Some points, one per row:
c(0.46, 0.41, 0.23, 0.61, 0.51, 0.67, 0.38, 0.46)
c(-0.86, -1.42, -0.18, -0.66, -1.33, -1.00, -0.93, -1.09)
c(-0.26, -1.95, -0.02, -1.19, -1.29, -0.90, -0.39, -0.77)
c(-1.17, -0.32, -0.78, -0.37, -0.78, -0.68, -1.15, -1.08)
c(1.65, 1.58, 1.01, 1.29, 0.70, -0.68, 1.78, 1.39)
c(-1.51, -1.57, -0.45, 0.06, -0.27, 2.39, -2.70, -1.02)
c(0.67, 0.65, -0.09, -0.25, -0.39, -1.11, 2.20, 0.03)
c(1.33, 2.34, 0.65, -0.01, 0.35, -2.01, 2.49, 1.01)
c(-1.16, -0.45, 0.39, -1.61, -0.86, -0.43, -1.65, -0.59)
c(-2.05, -2.42, -0.86, -0.47, -0.79, 1.67, -3.01, -1.47)
c(-0.71, -0.69, -0.65, -0.01, -0.09, 0.57, -1.05, -0.32)
c(1.50, 1.64, 0.63, 0.47, 0.36, -1.53, 1.98, 0.98)
Here are 16 more points, each followed by its number:
c(0.47, 0.41, 0.67, 0.61, 0.52, 0.90, 0.39, 0.49) 0
c(1.10, 1.23, 0.08, 0.01, -0.19, -1.36, 3.02, 0.27) 1
c(-0.77, -1.23, -0.54, -0.65, -1.19, -0.98, -0.79, -1.11) 2
c(-0.67, -0.13, -0.36, -0.78, -0.73, -1.21, -0.63, -0.46) 3
c(1.20, -2.37, 2.25, -1.80, -0.27, 0.52, 0.63, 0.95) 4
c(-0.93, -1.97, -0.71, -1.42, -1.55, -1.31, -1.03, -1.31) 5
c(-1.03, -1.21, -0.19, -0.60, -0.79, -0.24, -1.15, -0.77) 6
c(-1.34, -0.68, -0.68, -0.74, -0.96, -0.79, -1.41, -1.13) 7
c(-0.82, -1.08, 0.73, -1.93, -0.60, -0.17, -1.40, -0.20) 8
c(0.25, 0.70, 0.89, 0.75, 0.68, 1.28, 0.08, 0.44) 9
c(1.41, -0.63, -0.25, 1.18, 0.35, 0.22, 1.44, 0.31) 10
c(-1.17, 1.49, -1.65, 0.46, -0.30, -0.74, -0.99, -1.38) 11
c(0.07, -0.16, -0.23, 0.05, 0.07, 0.22, -0.02, 0.04) 12
c(0.90, 0.89, 1.39, 1.34, 1.31, 1.60, 0.75, 1.11) 13
c(1.72, 2.81, 0.70, -0.24, 0.27, -2.95, 3.75, 1.02) 14
c(-1.88, -1.59, -0.84, -0.31, -0.81, 1.24, -2.74, -1.42) 15
Which of these numbered points is nearest to each point below by angle, seen from the average point of the first points? Its number follows each.
c(-0.94, 1.12, -0.81, 0.30, -0.38, -0.45, -0.95, -1.03) > 11
c(2.04, 3.26, 0.72, 0.03, 0.32, -3.03, 3.53, 1.67) > 14
c(2.24, -0.91, 0.45, 1.10, 0.57, 0.65, 2.20, 1.08) > 10
c(-0.57, 1.32, -1.46, 0.55, 0.01, -0.47, 0.05, -0.85) > 11
c(1.44, 2.34, 0.46, -0.03, 0.11, -2.42, 2.56, 1.19) > 14
c(-1.01, -2.16, -0.88, -1.79, -1.50, -1.24, -1.19, -1.22) > 5
c(1.66, -2.34, 2.36, -1.44, -0.33, 0.61, 1.20, 1.14) > 4
c(-0.57, -0.93, -0.50, -1.35, -0.88, -1.21, -0.72, -0.42) > 5
c(-0.04, -0.44, -0.27, -0.74, -0.65, -0.76, 0.29, -0.37) > 5
c(-1.31, -0.78, -0.96, -1.01, -0.92, -0.80, -1.43, -1.08) > 7
c(1.30, 1.87, 0.30, -0.17, -0.02, -2.10, 3.40, 0.41) > 1
c(-1.30, -1.89, -0.80, -1.18, -1.13, 0.15, -1.38, -1.07) > 6
c(-0.27, 0.43, 0.64, 0.59, 0.85, 1.08, -1.18, 0.14) > 9
c(-1.24, -1.84, -0.77, -1.70, -1.35, -1.03, -1.50, -1.09) > 5
c(-0.57, -0.75, 0.50, -1.37, -0.36, -0.03, -1.03, -0.11) > 8
c(-1.41, -0.80, -0.50, -1.13, -1.08, -0.82, -1.62, -1.08) > 7
c(0.66, -0.32, 0.33, 0.57, -0.18, 0.41, 1.90, 0.22) > 10
